Each row of M is roughly a mix of the hidden directions of one of a few groups.
M:
[[  7  -2  18 -15  13 -13 -11 -21  -9  38 -19  28]
 [ 32  -3   3 -21  23 -15  -4  -3 -19   6 -18  33]
 [ -3   6  35 -18 -20   5  -6  -7 -24  14 -27  22]
 [-25  18   7   8  -4  -4   4   3  50   3   5 -21]
 [-11 -20  -1  14  -1 -34   6 -18  37  16  -9 -15]
 [ 13  -8  15  24 -20  -4  -3  -5 -38  27 -20  11]
 [-33   9  -8  -9  19   8  25 -22  34   3  14  -3]
 [ -1 -13 -15  12  37  20  16   3   3  10  39  -3]
 [-10  -2  19  -9  10 -33   3 -18   4  30 -32  -8]
 [ -6 -11  13 -24 -32 -18  -1 -25   9  18 -28   7]
 [-11 -22   4  22 -41  -5  25 -19   3  -2  -7 -18]
 [-29 -25  16  -4 -26   1   4 -31  -9  17  14 -14]
 [ 10   9 -18  -7  -8   0   3  12  33  -5 -40  24]
 [ -3   1   0  17  14  10  11   8  49 -27  15  -5]
 [ 14 -13  42   3 -17   3  -4 -25 -10  23 -18  12]
 [-20   0 -31  13 -33  26   5  -6   8  -4  16 -21]
 [  1   0  23   2  31 -26  12   1  38  -8 -17  -5]
 [ -3  53  -7  16   6 -16  -3  12  19   1 -10 -11]
 [ 12  12  -2 -20  28   9 -19  36   8 -19  23   5]
 [-13  -9 -18  -5 -24 -11  -2  10   2 -30  11 -42]
 [-15  -4 -16   5 -24   4   4  15 -23 -21  27 -32]
 [  8  -5  -5   2   2  15  -2 -13  42 -42   4 -10]
 [ -3  11  13 -46  -4  -3 -30  -4   9  -6 -24 -10]
 [ 10  19  26  30   4 -21  -1  -4   9  33 -22   1]
 [ -2   0 -15  31 -12 -15   5   8  39 -11   8 -28]
 [ 27 -31  22 -15  12 -30  -9 -21  -3  -2   6 -11]
 [ 12  -6  15   4  21  15  -7   7  51  10  12  -9]
 [ 22 -11   9  20  25  14  12 -16   9  28  -3  31]
 [-14  20 -14 -19 -14  24   2  21 -38   5   1  18]
 [-35   5  -7 -14 -23  14   5   1 -37  17  14  -1]
 [-11   7  12 -33 -14  -4  -8 -27 -21   8 -34  10]
 [ 25  11  10 -12   9  -4  -8   3 -22  13 -43  23]
 [-29  32  25  -9   5   9   8   4 -13  19   0  29]
 [ 14 -22 -25 -26  12 -31  12 -24 -10  10   0  11]
 [ 19  20 -16  13 -12  38  -1  15   9 -17 -26  11]
 [  4  19   1  12 -15  11   1  34 -19 -27 -22 -24]
 [ 41 -25  20   7  30  -9  -8  -5   3 -14   8  -3]
 [-20  28  31   1 -11   1   4  -3 -10  25 -18  28]
 [-37 -22 -11  10  -5  15  11  -2 -19  10  32 -12]
 [  2 -11   3  42 -39 -15   9   0   4   4  -9 -18]
 [ 20  15  21   4  10   4  -5  17 -43  22  -3  17]
 [ -1 -15  -2 -18  13 -24   2 -35   8  35 -10  17]
 [ 38 -14   0   4  36  12 -22   7   1  20   5   8]
 [-15   4 -26  14  -1 -11  15   3  35 -23  18 -23]
 [-40  -6   0  26 -16  -5  12 -13  10  31   4 -13]
 [-15 -12   3 -11  -8 -29   1   5 -40   0  19 -28]
 [-11 -13   9 -16   8 -32   1 -29  -2  38 -12   1]
 [ 38  -1 -17 -12  12  14  -4   5 -13 -13   2  39]
 [ -3 -32  21  26   4  18   6  -4 -25  26  13   8]
 [ 10   7  10   4   9  26 -14 -15  20  22  -6  42]
 [-19  -1 -13  20 -12  21   8   0  36 -16  27 -16]
 [ -7  -4  -3 -26  40  23   8 -12 -15  11  19  19]
 [ 37 -25  21 -18   7 -24  -8  -7  -8   9 -19  14]
 [  8  -1 -12  43   1  -4  11  26  22  -8  26  -9]
 [ 11  -5  34  -9  38 -32  -1   4   7  -1  -1  13]
 [ 30  -9   2  11 -11  -7   1  -7 -33   0 -24  34]
 [-31 -15   8  16  -4  -2   5 -19 -12  14  34 -28]
 [ 20  -3  41  27  -6  21  -3 -17   7  10 -17  13]
 [-29  30 -12  20 -26 -24   4  17   0 -12   2 -15]
 [-14  14  24   8 -21  23 -25   6 -31  23   4   4]
 [-14  13  -2  36  -8  -5  21  18  34  -9  20  -5]
 [-43  -7  -6  18 -16  -9  11 -16  13  23  10 -19]
 [  2  29 -10 -22  -4 -20  -6   1   5 -31 -24  27]
 [ 14   6  15 -23 -23 -18  -7 -19  20   3 -37  10]
 [-11 -16 -11 -25 -15  -6  -5 -22  19 -14 -10 -39]
 [-20  38 -29  -9 -11  23   2  18   5 -21  -1   3]
 [ 27  -6  17  38  -9   1  11   4  -4  13 -10  33]
 [-19  18  31  20  -5  21 -13  -4  26  23 -17   3]
 [-13 -11 -45   1 -25   8  16 -18  12  -1  10 -19]
 [  2  19  -1   5 -17  16   0 -10  45 -20 -26   5]
 [ 42  14   4 -14  11   0  -9  14   5 -16 -27  23]
 [  4   2  31 -15 -26  15  -5 -14 -32  19 -13  16]
 [-16   1  -9 -48  -4  -4 -16 -14 -21 -12 -12 -16]
 [ 24 -40   1   2  25 -29  -1  -6  21  -5   1  -5]
 [ 14  -5  37   7 -11   9  -1  -9 -12  28 -24  27]
 [ 15  10  16  43  13  21   0  -2  31 -10  -5   0]
 [ 19 -15  32 -22  -7  -8  -9 -14 -37  15  -2   8]
 [-13  15  24 -23 -17  -4  -8 -22  -5  16 -37  14]
 [ 11  -9   0  -7  31 -21  14 -16  42  -1 -11  13]
 [-17 -19  17  -7  22 -38   8 -13  16   6  24 -12]
 [  7   4 -19  25  30  18   2  21  14 -28  20  -5]
 [-10  -1 -15  18   8 -13   4  -8  49 -17   4 -22]
 [  8  -4  18  24  12  21  13  31  -3   6  33  17]
 [-18 -13 -17 -10 -24  -1  -6 -24 -27  30  21  -4]
 [ 22   0   8 -19  10  -8 -13  -6 -34  20 -16  32]
 [-11   7 -26  20 -16 -21   0  15  17 -21  11 -33]
 [-10   2 -18   2  32   8   1   7  33   1  31 -23]
 [  3  -5 -12  15  27 -24  -1  -1  28 -19  21 -29]
 [-19 -19  15 -11   9 -25  -5 -25  -2  29  30   3]
 [ 16 -25  22  16 -23   5   1 -13 -30  24 -18   7]
 [ 23   7  30  -2  35 -15  -1  19   8 -17 -17  15]
 [ 33 -35  -9  13   4   6  12  -3  30 -21   9  -2]
 [ 43 -17   8  15   3   2  -4  10  36 -13  -6  13]
 [  7 -11 -34  -2   1  -8  -4  19 -12 -35  22 -24]
 [-35 -17  -9 -26 -25 -12   5 -14 -19  17  10  -9]]
One row of each group comes first, with its name. Which group is each row after those in?
[ 41   2 -14  14  24  -4 -15  26  12 -14   7  16] -> L
[-10 -34   9 -25  -8 -21  -2 -24 -20   7  20 -17] -> H
[-21  -9  12   4  14 -25  13 -18  41  10  -2 -18] -> J

[-12  33  22   8  -2  -5  -7   9  43  13 -11   6] -> L
[  3  25  -2 -13   0 -10   3   5 -24 -18 -15  45] -> L
[ -9 -27  17 -29 -31  -8  -1 -31  -6  11  -9   0] -> H
[-10  -9   0  -5 -10 -13  -2  15 -40 -14  33 -23] -> J
[ 34 -17   8  18   8   8  16  -6  30  -6  -5  31] -> L
[-12  13   7 -16  33  13   5 -20  35  19  -1  14] -> L
[ 24  -4  -9 -20   3   2 -12 -11 -34  18  -4  36] -> J
[-32  24  -1 -10 -28 -18   9  -6  22 -20 -14  -9] -> L
[  1 -20   8 -46  -2   9 -20 -17 -13   0 -13 -21] -> L
